In the data rows, the value 128 means zero.
Some points, one per row:
[100 176 156 142 144 168 130 101 166 188  77 101  59 152 181  72 116  44  87 174 173 194 183  33  82 123 193  96 160  50 156  30 102  74 167 174 120  26 138 101 212  61 131  86  86  96 232 139  97 170  80  91  89  51 112 120 188  96 155 111  85 121 194 168]
[146 160 182 177 153 154 176 170 133 158 140 107 126 184 166 100 144  97 160 146 115 191 145 127 107  88 137 122 154  75 142 128 119 114 108 172 150 183 134  65 137 129 119 124 123 144 137 120 122 126 125 112 123 155 111  77 141 112 178 140 102  92 110 163]
[ 92  74 110 156 140 128 164 133 162  93 178 106 124 142  20 151 116 166  85 124 125 116 212 242  79 239 112 169  91 147  67 156 141 156 140  89  71 168  99 118  79 176 138 172 128 153 111 161 176  91 142 125 167 188 133 136 118 126 118 101  92 124 107  41]
[145  71  91 207  74 136  56 141 167 186 171 127 142 121  58  71 149  99  79 105 164 121 167 146 124 109 119 165  97 157 103 141 131 150 132 120 150 129 121 125 142 113 154 126 127 146  73 188  50  57 135 112  51  95 167 122 106 164  34 131 128  79 110 105]
[130 113 176 125 154 153  84 161 127  79 150 166  97 109  70  75 145 150 105 155 112  67  87 150 115 127 150 139 102  72 106 184 128 156 207 125  99 177 129 120 105 158 122 137  97  87 148 131 150  91 172 109 206 178 145 118 133 171  94 116 133 109 246 100]
[134  93  74 144  73 140 143 221 137  84 146 138 159  89  89 191 157 140 153 131 158 154 107 137 124 109 159 122 143 181  82 144 107 113  92 157 115 128 166 173  82 101 127 223  99 162  94 146 117 104 150 102 110 161 124  93 140 179 134  87 143 113  91  59]
[157 130 137 158 111 128 102 106 136 174  90  86 127 155 140  67 157  74 148 112 129 204 112  78  97 235  89 147 126  85 156  84  76 128 141 143 169 131 128  99 156   0 147 108 106 107 144  78 126 165  61 161 121  66 119 107 168 161 222 166 145 133  98 192]
[163 114 143 144 125 146 103   4 218 199 127 103 120 125 231 147 136 111  98 127 110 165 146  66 115 141 182  62 109 112 151 105 107 146 162 162 137 113 103  96 156 121 116  89  93 153 146 160 121 157  82 157 145 144 135 158 109 114 208 106 140 131 151 186]
[111 160  86  29 171 103  94 119 160  19 110 181  66  95 185 200 139 151  89  96  90  29 102 121 136  93 184  95 105 137  52 128 176  86 168 121  81 213  36  68  16 144 133  92 136  65 157 165 222 141 132 174 255 163  74  51  76 135 145 102  48 162 202 117]
[166 127 182 212 117 138 128 156 110 218  88  94  83  94 154  68 118  89 148 164 153 211 134  50 131 108 143 148 144 132 184 128  64  95 113 201 136  39 151 122 144 106  88 168  98  95 112 147 127 137  97 157  85 111   9 125 174 166 150 119 116 108 171 146]
[125 150 191 121 112 108 230 137  96 165  95 152 159 127 158  61 135   6 131 128 133  55 107  99 114  95 154 155 139 116 132 242 140 122 105 153 140 148 150 153 171 117 101  96 126 136  71 154 110 105 127 148  63 113 117 142 123  86 111 175 166 161  95 117]
[116 255 100 165 142 110  41 174 117  66 178 161 203  48  64 154 153 185 176 109 136 120 106 249 131 170  96 154  91 166 125 124 116 161 110  71 106 110 168 160  24 124 169 130 171 170 131 146 120 111 144 128 102 199 108 157  99 193  75 106 129 164  64  72]
[ 85 166 155 105 109 169 179 115 111 161 111 132 111 157 151 151 127  68 110 129 140 150 180 150 103  43 143 255 177 155  98  90 126 114  75 139 161 111 176  81 207 157 148 255 115 163 133 236 129 137 132 162  60  93 118 167 182  61 119 130 128 126 149 148]
[171 102 181 201 106 173 162 214 127 162 100  83 168 143 177  44 118 143 143 144 166 207 119  22 141 122 133 113 157  88 194  72 112 205 156 146 116 123 171 110 209  73 122  99 101 154 136 104  60 177  72 120  19  72 146 144 112 131 176 110 187  96 132 135]
[145  71 100 135  87 123  65 119 132 111 139 117 156 162 123 124 102 158 143 123  70 116 141 164 126 135 131 179 137 107  95 152 112 157 164 103  99 179 115 150 112  97 224 126 114 151 145  99 131 105  70 116  99 100 102 116 124 190 108  99 119 161 174 145]
[ 88 140 127  96  81 130 186 150  93 119  64 118 133  83  71 104 106 194  91 174 193  82 139 165 155 101 114 138 124  94 187  49 100 125 140 153 172  64 225 108 208  91 105 155  91  85 142  60   5 168 147  93  34  81 185 183 107  85  81 202 213  75 142 177]
[121 122 101 115 128 101  42  73 147 133 124 134  40 154 137 116  91  87 137  95  19 131  97 134 134 186 141 113  96 163 106 179 255 177 141 119 122 227  71 121  78 101 146 188 143 133 147 165 123 121 104  79 185 149  79 144 111 182 129 119 124 106 169 144]
[124 136 109 127 112 132 146  80 103 184 104 130 133 150 123 110  68  57 152 161 170 221 216 115 142 171  92 103 139 103 139 128  76  77 118 165 204  41 211 129 253 131  90 131 117 158  45 153  95  74  82 103  62  96 132 158 139 127 129 177 149  70 120 197]
[178 165 131 186 167 122 111 184 116 255  93  86 100 186 255  63 140 158 183 182 255 255 158   0  73  76 160  91 149 112 206  69  61  79 102 152  93 116 211 140 199  70 121  68  74 166 190  85  64 126  35 164 150  26  44  65 159 116 202 174 162  94 144 209]
[173 131 130 186 165 123 148  97 130 162 101  74 131 154 150  65  76 131 193 132 130 192 170  60 160  31  74  85 145 157 184 126  60 115  67 135 149 100 108 142 192  71 133  87 104 156 128 117  79 158  59  96 107  97 122 161 133 114 125 160 150 238 150 255]
[137  99 163 169  90 126 111 118 175 130 135 103 102 164 149  93 110 167 181 140 112 126 183  57 135 120 232 105 137 105 151 126 160 127 130  51 105 134 135 147 191 174 150  45 130 159 103 159  63 232 116 151  54 102 132 117  80 160 100 211 136 132  97 143]
[186 140 136 134  94 137  72  67 124 176 103  98 108 159 158  84 150 128 155 107  98 184 106 113 111 163 111  63  57  91 133 122 119  94 132  53 159 107 136  97 170  90 150  87 148 150 153 143  66 164  97 115 141 113  74 141 147 158 194 183  92 115 178 212]
[145 150 176 135 103 133 142 126  78 185  69  82 106 146 198  29 119  99 142 153 144 176 136   0 122  76 181  48 110  74 177 127  73  86 121 184 128  34 121 143 195  75 127  79 109 119 120  80 138 190  85 155 112  52 116 167 118  92 163 137 158 117 178 214]
[115 143  92  94 195 131 102 167 171 123 139  97 127 138  78 166 149  97 104  92 135 100 125 178 154 133  53 121  76 116  98 178 177 177 134 148 115 171 165 130  96 153 118 142 183 128 160 126 180 107 183 146 189 152 134 126 116 117  86 132  74 139 153 175]
[126 113 158 165 103 142 160 209  94 130  86 112 110 254 144  87  94 112 117 162 144 133 150 103 111 119 181 140 156  83 224 105  70 140 144 198 132 109 151 134 163 146 132 101 208  76  88 128  91  82 137 111  19  83 157 135  75 122 169 117 148 131  91 155]
[132  89 128 179 156 111 145 132 113 191 123 137 179 187 155 145 189 154 187 122 101 152 113  68 101 139 174 109 121 165 119 138  90 122  69 155 154 158 186 150   0 118 149 158 120 161 140 130 164 141 131 154 181 100 107  97 157 168 141 130  95 144 162 197]
[ 78 175 136  64 108 255 154  58 116  71 144 145 101 154 119 172 138 117  90 103 109 159 133 227 111 136  94 149 133 113 146 149 136 111  39 116 118 156 152 134 164 153 113 118 155 125  53 111 207 134 143 139 191 230 160 136 158 136 101 170  54 212 156 183]
[152 169 106 143 164 142 169  98 105 174 117 110 129 162 106 117 162  94 100 130 101 172 253 119  65 137 110 159 140 113 152 117 111  97  30 148 127 113 157 128 177 118 102 142 135 148 141 176 151 198  97 160  77 107 113 255 137 109 161 199  89  65  95 203]
[135  66  73 133  69  91 138 218 169   0 156 221 165  31  14 217 174 205  72 101 165   0  96 255 154 109 113 199  77 182  73 150 199 192 204  39  93 136 106 202   0 220 123 150 151 173  25 110 168  68 203 165 131 255 214 113  85 168  14  54 146 150  46   0]
[113  88 159 127  85 129 108 176  57  95 155  88 121  83  92 127 155 174 107 123 134  68 173 162 133 113 176 164 122 119  73  85 175 183 205 122 212  85  99 182 109 138 144 149  82 136  95 122  82 131 196 129 162 177 134 151 146 116 121 110 152 152  87  76]
[136  92  98 106 157  97  72  40 155  90 194 132 132 133 109 139   4 161 123 131 124 163  93 124 171 169 122 123  69 123 114 156 139 139 120 108 113 136 127 144 118  43 115 119 137 140 167 122  84 126 112 110 162 110 108 129  99 204 173 137 189 119 140 178]
[169 166 165 164  62  96 131 115 155 247 128  99 118 206 139  56  91 115 157 133 136 239 149 134 193 114 141 108 130 158 150 148  62 148  94 183 175  92 113 106 175  75  53  85 115 158 148 169  81 128  93 115  66  79 127 157 148 128 149 151 232 150 183 157]
Then 16 other points, each followed by its number:
[117 143  93  66  81 149 148 122 145 118 129 135 143 130  68 134 106 134 162  73 126 127 104 183 118 147  61 152 105 107 104 142 125 145 129 107 144  95 177 111 134 132 107 141 149 132  74  92 168 130 134 112 178 169 104 112 124 160 115 108 115 137  93 152] 0
[151 103 107 210 157 110 102 161 165 137 113 172 175 109 102 108 153 126 167 103 127 154 126  65 121 123 143 138  99 156 155  79  61 122 111 115 150 130 124 136 209 130 138  93  97 150 129  97  62 113  76 117  87  84 121  70 109 156 134 125 178 100 136 118] 1
[141  73 229 153 134 142 120 110 181 139 158 149 133 172 169 117 119  97 194 127 106 201 130 129 111 185 113 175 165 126 166 131 125  92 113 169 147 122 146 135 139  71 110  95 146 183 159 211 113  90 115  97 148  67 103  85 119 144 203 143 123  92 137 128] 2
[132  48 120 153 141 124 197 205 162  26 127 121 152  43 123 149 159 232 116 102 174  53  85  97 163  86 152 131  97 174 111 124 161 165 228 120  78 124  92 179  31 120 186 132  92 126 107 122 103  79 205 122 140 192 102  57   0 155 122 108 141 113 100   0] 3
[ 46 130 174  96 119 167 130 126  89 174  72  99  91 137 255  79 106  76 147 171  92 198 138   0  68  95 179 143 130  73 170 101 120 151 115 182 122 103  83  47 164 146 181 103  71 129 215 114  92 208  37  91  87  14 107 189 167 104 176  84  99 101 128 169] 4
[  0 105 124 149 105 153 182 192 103 110 106 126 155 121 108 106 161 162 131 219 165 117 157 161 142  88 104 135 174 172 149 103 152 113  63 116  50 125 132 169 159  89  94 166 118 151 137 133 176 147 159 101 122 183 155 115 148  80 114 102  94 185 108  52] 5
[147 180 138 165 169 121 112 107 147 129  82 100 128 218 152 107 133 120 206 180  86 140 145  87 109 142 164 167 213 123  98 109 154 102  86  81  87 157 121 150 193 125 149 123 196 168 255 152 238  95  59 190 173 129 131  43 121 162 190  66  81 169 142 141] 6
[136 132 145 211 173 181 104  72 128 199  61 103 118 157 161  88 165 103 166 146  90 217 147  28  93 142 135 119 136 102 158 136  36 150 115 168 137 100 151 168 186  96 140  93 211  81 102 156  90 180  80 125  92 107  99 121  80 136 146 163 146  95 185 198] 7
[144 182 150 139 121 113 107 109 141 180 141 123  88 161 175 196 134 110 144 101 100 245 125  65 135 156 130  74 115  83 102 143 117 149 108 130 115 120 141  74 173 130 154  99 122 134 162 124 100 133  56  97 102  61 103 127 114 152 175 145 159 117 139 193] 8
[110 151 119 107 149  80  96 102 123 156 107 114 115 129 175 158 102  97 179 148  85 177 186  66 116 170 131 105 164  84 134  95 121 114 116  99 135 115 160  97 163 123 172  94 108  42 186  75  93 134 108  82 120  73 111  76 144 124 184 124  78 115 173 193] 9
[ 52   0  48 133  32 223 161 255 137   0 213 173 218   0   0 179 102 255  21  68 246   0  59 255 192  70 164 255   0 229   9 121 255 255 255  35 135 153   0 217   0 207 106 199 132 143   0 216  92   0 243 200  38 255 226 185  80 128   0 102 229  63  12   0] 10
[ 84 100 106 125 168 114  79 147 159   0 161 101 123 112 109 168 130 105 126 118 115  70 145 213 138 114 117 201 115 198 110 174 255 144 144 106 127 203 105 166  99 144  81 160 162 145  89 159 185  93 182 124 149 233 146 116 129 136 105  55  79 155 147  59] 11
[224 127 147 160 169  99 146  88 134  21 138 109 141 255 197  98 166  66 164 196  67 214 160 114  65 174 170 114  88 115 154 146  94  99  45 144 130 198 152 116  48  69 119 118 225 165 127 171 120 134 107  85 136 128 130  69 130 156 148  92  84  86 148 156] 12
[ 95 150 106 135 125  93 105  93 124  95 208 121 148 128  62 168 131 116 137  85 132  85 104 204 149 120 145 145  42 129 154 180 225 146 178 155 134 134 112  87  94  84  77 163 176 105 100 191 176 102 186 117 137 187 173 235  63 134 140 180 108 133 124  86] 13
[113 111 148 192 164 176 131 106 140 156 116 116 130 127 142 163 141 104  93 145  90 126 140 104 127 108 118 164  82 110  85 133 121  80 121 179 153 162 126 121 149 151 157 117 103 173 214 176 188  63 155 107 181 118  87 117 132 119 145 122  74 151 138 123] 14
[117  98 172  10  98 125 185  94 103 153  86 150  96 144 115 155 133 142 170 157  90 131 139 158 135 126 164 184 141 153  93 132 111  97 123 156 147   0  95  53 113 153  91 111 108  99 112 137 255 132 131 142 128 179  98 127 179  78 114 139  95 167 148 111] 15
Which of these numbered points is nearest to each point below, looking only along the 7 directions in which the first points spread most? Its number follows each.
[142 206 103 109 110 124 102  24 125 171 119 160 115 131 186  74  68 139 103 179  71 149 160 116  37 122 105 113 183  70 113  76 150  69 131 114 119 147 172 114 188 127 135  79 175 126 159 118 144 137 111 124 125 114  79  39 106 120 165 118 103  53 191  59] > 9
[ 60  87  65   0 247  75  13 125 222   0 255 242 158   1   0 255 197 233 145  42   0   0  13 255 130 195   0 174  73 225  23 220 252 142 149   0   0 255  93 193   0 238 118 226 140 115 116 106 255  38 255 199 255 255 165   0  91 255  24   0   0 255 147   0] > 11
[193 148 117 101 107 128  76 102 116 135 143 126  43 126 147  94 118 135 168 121 103 158 138  72 136 182 142 119 161 103 144 139 126 123 136 133 147 115 105  70 189  77 126 130 101 101 127  75  52 175  70  70 111  62  61 141 145 173 208 161 151 131 142 255] > 8
[127  67  97 142  97 110 114 210 186  48 142 175 128  68 102 120  84 188 129 154 199  26  76 175 143 138 181 136  89 160  95 113 173 125 220  49 109 176  64 193  10 131 173 107  57 167  95  83  59  77 107 134 183 133 142  94 111 164 154 149 148 116  89  61] > 3
[ 75  48  67 150  76 119 183 227 152   6 161 154 232  36   0 178 138 217  90  85 237   9  79 255  81  90 103 255 113 170 105 174 181 199 143 103 126  28 120 199  50 240  96 202 140 138  41 137 103  44 235 172  12 253 246 188  59 128   8 128 192  97  16   0] > 10
[172 167 147 141 240 113  91  42 131 166 170  64 135 169  81 119 149 108 109 127 134 132 113 111 131 200 155 171 110 162 146 180 108  83  95 157 114 155 122  73 137  94 101  99 152 122  75 192 178 135  77 153 160 138  70 183 161 164 175  96 108 227 151 211] > 12
[112 154 211  93 113  98 102  92  75 118 116  72  62 117 211  87  98  82 138 132  99 171  34  76 139 154 147  84  44  97 101 138 109 129 147 171 149 132  98 104 196 110 158 123 125   0  92 143 189 161 133 158 178 128 116 120 148  90 138 166 138 120 113 191] > 9
[114  68 156 161 160  96 116 179 158 130 127 119 185 143 152 116 154  71 212 161 115 166 141 144 130 151 173 185 132 152 131 160  60 118  70 128 110 143 175 177 107 164 147 156 187 159 105 163 168 106 132 109 123 163 115  81 103 141 133 104  70 202 158  90] > 12
[172 141  84  75 126 105  84  81 124 200 141 111 116  67 181  63  83 100 135 131 102 191 138   7 134 140 108 116 106  91 155 148  97 111 119 167 204 102 112  69 255  42 175  88  95 117 128 157 153 159 102 117  87  50  79 162 114 181 148 131 155  99 244 208] > 8
[184 173  82 108 180 151  79  63  79 154 116 117  90 186 157  72 145 167 154 153  98 179 130  61 139 135 158  71 100  82 145 176 114 143  93 175 128 104 145  70 179  72 153 118 116 133  79 157 162 163  85 131 192 103  52 165 139  95 177 161 150 102 167 237] > 8
[181 210  79 149  62 112 114 169 115 164 140 111 100 128 148  75 129  74 163 181  89 213  95 130 117 152  49  75  89 146 136 168  23  82  82 110 134 120 150  98 136 126  83 135 120 161 108 184 192 140  98 125 190 102 121 139 150 177 140 132 104 120 136 142] > 12
[124 188 130 129  70 145 121  80 159 164 106  97 161 170 179  68 113 105 129 137 117 218 171  38 131 122 122 109 142  93 190  98  90 103 143 118 113  80 138 103 202 121 104  98 115 147 111 119  70 187  98  66  54  56  88 143 124 108 231 152 148  56 160 199] > 7
[154 111 178 103 187 135  83 133 108  85 135 151  87  96 176 146 179 194 176 188 144 174 141  86 140 145 123  96 208 138 121  44 128  92 119  96  46 234 138 150 116 137 168 129 116  87 201  75  29 138 104 120 186 111  93   3 145 169 196 146  79 231 133  88] > 6
[ 89 127 140 107 140 143  80 121  87 140 109 143 161 105 142 150 177  94 155 188 104 103 139  95 183 116 125 126 102 112  68 123 141 106  92 148 109 145  77 106 114 152 119 184 127 156 142 159 133 120 115 222 140 138 156  83 120 121 158  53 103 111 109 102] > 14
[220 154 110 202 111 176 105  83 118 188 116 137 108 153 153  68 157  46 110 140 136 168 120  74 120 137 144 117 146 150 161 141  89 115 154 191 179  78 161  58 194  64  94 101 127 155  77 138 119 145 105 107  52  79 137 191 142  86 144 191 144 100 133 223] > 7
[131  19 107 156 118 113 111 161 163  46 133  87 138  43  41 146 124 190 133  95 167  65 106 124 152 151 163 114 109 188 105 137 191 139 210 102 108 138  60 172  44 103 149 150 116  97 100  93 107 114 133 123 122 158 131 111 124 178  93  85 130 129 118  68] > 3
[125 146 158 149  87 171 195 161 133 119 123 122 120 131 124 136 130 116 121 178 238 117 155 142  91 108 162 137 160 167 102 108 105 140  72 156 136 139 147 148 136 151 142 134  94 180 118 130 117 110 142 150 126 156 165 131 183 148  93 101 122 164  93  54] > 5
[175 133 146 160  64 163 107  92 158 200 130  83  87 195 154  83 123  84 134 161  96 193  83  60 119 146 137 103 111  85 215 126  94  90 121 155 170 107 120  88 254 117 146  77 115 145 125 127  69 154  92 131  71  87  83 148 110 123 166 178 168  85  99 185] > 7
[131 159 134  76 199 181  89 191 122 117 124 103  45 154 177 113 122 118  90 136  92 112 170 104  87 116  78 147 178  68 105  87 132 117  81 155 133 119 169  97 173 171 121 106 132 115 186 108 110 123  95  68 129  52 127 131 159 104 164 179  87 136 151 161] > 9
[158 135  98 199 110 150 116 155 194 138 120 115 112 144 125  91 123  96 146 156 161  75 108 101 116 118 132 173 152 141 159  94  71 123 153 110 115  85 144 164 172 130  86 118 113 132 152  84  53 151  84 114  73 104 195 151 134 152 135 139 215 124 100 149] > 1
[111  68  32   0 249  82  31 102 182   0 227 243 125  18   0 255 228 233 118  63  26   0  37 255 179 163  24  75 148 255   0 177 255 176 106  16   0 255  93 214   0 209 131 225 202 130  99  95 255  71 255 188 255 255 132   0 116 249  46  11   0 255  99   0] > 11
[177 124 129 199 169 125 140 126 121 154 129 133 152 202 120 144 140 124 174 152  43 205 161  73  76 112  98 125 178 112  97 115 103  93  50  71  88 153 155 135 149 156 127 118  57 153 118 138 137 112 124   7 155 173 120  67 126 133 168  88 112  92 112 135] > 12
[123 120  64 107 113 109 161 117 151  41 228 172  84 124 126 140 107 175 116  90 111  65  99 128 141 143 141 123 108 145 111 176 182 145 200 129  89 169  53  25  94  90 154 122 154 115  96 131 207 141 139 183 187 123 174 139 159 141  61 119 141 146 121 113] > 13
[255 111 159 164 163 116 130 120  99  96 150 133 107 113  72 159 102 159 110  97  93  65 103 168 173 148  60 123 142 147 100 157 150 147 102 115  92 186   0 165 117 118 173 223 153   0 127 166 120  83 139  96 103 159 145 173 119 121 113  42 232 175  96  53] > 13
[143 119 165 160 105 146 146 129 144 199 130 148 102 158 192 112  92 107 155 115  73 143 146  68 127  81 134 143 151  27 155 119 118 121  72 199 150 124 103 153 184  97 123 105  76 144 136 122  50 124  95  94  69  89  91 167 107 117 155 108 118  84 152 152] > 7
[118 114 125 138 153 129 152 106 128 157 196 132 120 159 162 157 157 119 125 154 133 185 172 131 138 117  93  93 136 127 166 114 107  79  31 160 100 132 147 126 141 142  75 155 144 120 156 135 168 132 112  97 155 136  98 192 170 141 143 107  84  67 178 148] > 14
[162  67 117 179 255  99  95 124 180  71 211 191 218 103 121 185  91 165 147 137  54  39 168 161 122  70 154 165 162 152  15 177 205 147 148  50  98 170 157 176 107 219 153 152 120 117 102 139 126  70 163 137 167 205 169  72 120 175 106  57  44 118 103   8] > 11
[ 65  88  10   0 255  41  24 102 185   0 255 255 149   0  26 255 255 255 131  83   0   0  38 255 213 209  40 138 115 201   0 236 216 155 152   0   0 255  98 191   0 233 138 206 209 100 151  51 255  60 222 186 255 255 110  10 106 255  15   0   0 255 141   0] > 11
[153 141 108 148 103 118  49 104 113 201 249 162 138 171 143 117  90  99 157 165 127 163  79  96 148 112 146 128 131 117 181 158 104  87 111 144 145 127 175 118 187 110 116 112  90 172 162 208 108 152  60 112 107  96 113  88 124 132 133 133 153 113 153 210] > 8
[108 138 151 115 130 123 134 156 137 133   0 121 127 106 150 121 119 130 183 160 115 228 156  97  86 127 155 162 172 255 180 128 138 119  35 117  86 144 141 180 123 116 146 129 116 128 125 118 145 120  86 119 234 137 152  11 134 131 152 150  95 113 127 100] > 6
[ 86 113 136 126 138 105 165 175 117  92  65  85 150  94  86 162 112 152 103 136 135  80 130 151  97 104 115 164 179 116  92 111 124 174 111 118 120  91 188 148 138 156 130 122 140 148 135 132 116 139 236 128  96 134 162 129 101  70  93  90 143 139 138  19] > 5
[ 62  88 157  95 140  95 153 153 114  95 121 195 154  76  67 206 188 146  70 123 127  50 178 195 112  96  47 190 176 173  51 109 241 159 155 107  92 160 113 207  48 172 133 142 137 197  28 165 187  75 178 182 126 224 134 125  85  55  44  86  99 117  86   0] > 11
[118  88 109  12 148  95 110 123 182  71 177 174  78  72  91 241 196 170 127 113 104   0  87 157 118 139  92  99 108 162  21 162 154 122 148  52  58 235  85 165  16 162 162 187 166 118 134 112 177 135 200 183 255 203 115  62 138 204 128  61  43 205  74  88] > 11
[153 122 169 129 156 145 120 112 201 122 127 110 172 135 118 130 135 127 138 133 102 161 136 144 115 170  97 109 154 117  79 131 121  97 173 144  99 187 112 121 144 166 117 107 109 130 144 170 138 139  90  54 206 144 124  97 169 114 194 144 120 164 131 137] > 14
[  6 137 118  55  81 109 199 212  59   0 163 142 150  66  23 180 148 137   0 103 255   0  82 255 170  92  97 168 111 151 127 104 175 193 155 131 198 110 108 138  94 167  86 160 162 149  44  53  82  93 239 166  45 223 209 196 125 102   0 188 255 126  34  46] > 10
[143 204 176 135 140 160 132  28 129 156 109 131 145 150 184 154 129 119  31 151 135 125 135 130 107 158 140 117 113 150 154 120 132 100  95 132 145 106 142  79 180 116 140 141  90 146 162 110 112 158 119 123  92  98  39 162 129 129 177 191 141 179 138 158] > 9
[113 110 171 175 147 153 195 181  97 146  77  96  72 124 225  56 116 111 159 190 157 214 189  16 144  97 182  74 153  76 120  78 159  98  88 177   0  84 150 156 190 121 122 101  65 159 113 105 132 171  89  65  68  88 113 145 141  66 239 111 109 146 134  73] > 4
[ 91  76 169 166 123 151 130 198 103 157  73  58 211 122  84  40  34 153 186 176 179 128 152  40 115  90 171 168 170 108 197  65 102 112 117 129 146  72 107 150 189 100 162 117  99 147 124  55  23 166  59  94   0  70 125 139 128 103 159  99 225  51  75  96] > 1
[215 110 100 208  95 105 105 146 140 160 128 166 136 147 111  84 141 115  80 100 124 176  97 180 137  97 123 116  84 164 131 150  78 166 141 138 218  64 135 109  92  92 135 106 113 161  77 168 109  71 116 135  95 142 160 172  75 144  78 113 196  98 122 131] > 1
[ 80 140 140 121 100 156 181 188 105  42  83 220 145 114 110 111 153 123 112 123 183  76 133 196 116  92 110 154 132 136 110 104 160 163 168 138 150  82 134 138 152 194 120 144  70 122  82  76 105 140 235 143  60 144 166 159  91  83  68 102 141 119 125 120] > 5
[ 62 147 173 146 167 137 126 182 151 178 122 201 188 120 136 125 142 139 172 156 117 109 135 175 102 116 136 174 138 129  87 111 136  58 102 141 135 168  31 125 113 147 145 152  75 142 156 172  67  89 113 111 118 205 126  94 107 137  66  63  63 120 131 147] > 14
[115 152 149 177 123  78 158  60 143 207  85 105 139 168 117 114 116 104 149  87 109 219 199  80 127 120  82 143 128 104 195 128 107 134 126 160 170 168 144 107 131 154 118 104 141 195 168 189 117  81 149  92  87  73  81 156 125 174 111  96 107 112  85 128] > 2
[116 198 151 109 161 132 139  81 106 191  95 134 103 163 157 109 127  51 140 133 119 255 185  87 149 130 124  78 155  62 140 136 113 111  98 151 145  84 176  84 159 103 189  97 122 126 169  83 122 182 127  97 159  81  90  67 158 103 125 125  73  98 156 240] > 9
[161  94  93 137 101 163 184 211  99 118  95 113 134 109 117 136 145 163  68 150 200 115 120 111 148 176 129 149 138 150 158  58 170 107 159 167 174  60 126 197 135 147 103 139 128 121  95  84 123 158 139 137  66 159 145 140 116  76 112 157 150 117 127  99] > 5
[105 130 143 140 102 130 191 181 106  95 159 137 157 127  85 127 188 142  91 139 170  82 128 208  98 115 118 127 151 136 142  42 150 139 134 131 201 118 132 161 200 127  88 152 122 163  98  67 180 135 188 129 105 179 167 160 124  68  18 125 163 239  78 113] > 5
[168 187 124 123 115 123  28 110 125 148 105  70  77 119 134 133 142  88 153 113 121 152 131  70 155 114 115 146 138  50 165 139 104 112 116  81 162  66 126  64 169 101 143 136 124 121 140  94 108 180  90  93 138  48  97 159 136 135 167 195 141 144 150 167] > 9
[140 129 157 166 136 125 103 145 128  78 116 137 148  87 163 101 164 119 193 134  67  57 141  15 221 155 165  93 149 110 120 116 128 111 159  92 130 138 133 127 129 122 187  77 114 100 179  22 151 177 100 139 102  97 106 103 170 134 202 148 123 143 168 159] > 9
[141 118 111  89 118 129 147 135 132 117  83  30  92 146 169 119 117 126 133 113  89 194 137  58 171  71 167  93 126  77 149  97 133  99 139 140 130 125 108 122 166 117 133  91 104 114 167 144  85 123  89  37  56  70  90 120 134 100 144 126 140 168 156 186] > 9
[101 121 153 104 125 110 170 139 101 116 105 161 133 137 145 125 169  96  49 104 120  53 158 171 120 109 121 120 143 131 109 140  89 132 105 161 167 130 114 127 132 132 124 183 113 138 123 105 148 156 128 223 116 159 170 207 156 104 128 111 100 151 169 168] > 15
[132 119  66   0 176  97  52 104 131   0 255 177 106   3  38 255 152 214 142  67  83   0  34 255 175 168  49  98  68 231  23 178 175 140 177  21  65 211  63 140   0 178 107 182 188  82 115  91 255 101 222 165 255 229 190  43 134 255  67 112  49 236 153  79] > 11
[104 198 163  82  74 124 143 131 111 125  79 128  78 184 170 128 139 104 106 255 146 159 141  99 159 119 136 129 129 109 106 132 104 158  96 191 127 106 113 160 148 133 149 140 129 113  86 148 163 162 118 166 146   3 127 122 161  66 147 142 114 173 146 136] > 15
[177 113 199 104 124 136 217 175 119 106 125 185 126 124 100 125 135 114  89 116 165 109 144 131  88  54 156 136 121 160  61 102 145 128 125  85 120 138 123 180  96 159 130 149  97  91  85 145 166 103 172 161 172 228 199 124 122  59  89 103 104 159 109  75] > 5
[121 107 104 188 102  57  75 167 193 152 154 120 147  83  55  81  64 133 120 129 163  86 101 153 150  85 157 103  78 155 137 102 154 165 193  99 176 138  91 161 106 131 147  87 115 180  70  60  28  82 138  57  10 108 117 200 102 163  54 119 226  44  87  63] > 1
[147  21 150 156 110 124 155 132 121 121 128 126 135 144 145  68  89 160 129 137 174 146 114 119 128 131 101 160 142 130 178  95 243 100 124  73 158 103 145 147 241 116 137 138 130 154 132 150  52 162 123  88  55 107 135 172 106 123 145 115 160 128 124 104] > 1
[172 128 100  25 140  77 197  81 137  68 143 145 123 128 129 189 140 153 139 101 100  66  76 196 137 160  35  64 118 162 135 181 131 114 117 114 146 122 154 113  74 130 110 136 174  95 144  99 209 155 164 177 255 145 104  57  95 170 131 159 112 224 118 168] > 0
[141 123 172 121 179 191  90  17 182 100 215 113  64 112 228 145 113 119  84 151  34  64 129  58 126  87 142  56 141  78  11 116 159 125 125  62 173 122  60 115  82 124 106  98 107  96 141 111 136 181 165 143 153 101 129  87 115 114 176  54 112 112 163 122] > 14
[165 124 108 124 126 119 141 113 101 136 163 130 136 155 129  52  94 120 139 142 101 159 128  92  49 156 156 170 130 139  92 147 117  91  99 163 154  66 188 122 158  73 157 116 112 203 108 175 255 132 144 124 132 133 141 140 185  86 164 162 186 158 153 158] > 2
[ 92 128 100  55 105 101 133 147  66  32 139 178 108 102  92 169  93 127  61 101 100  27 116 183 187  99  98 197  72 145  39 155 167 151 177 146  94 151 111  91  68  92 126  98 144 103 116 175 243 116 179 144 255 193 101 138 142 146 119  94  89 194 143 115] > 11
[ 83 170  97  65  82 115  77 112 129 115 141 149 123 129  94 163 118 104 119  67 162 175  89 152 147 188  81 124  89 117 115 139 105 109 154 118 148 147 189 112 150  98 137  95 109 115 128  53  92 156 127 142 137  85 131 160 184 181 106 153 133 110 129 178] > 0
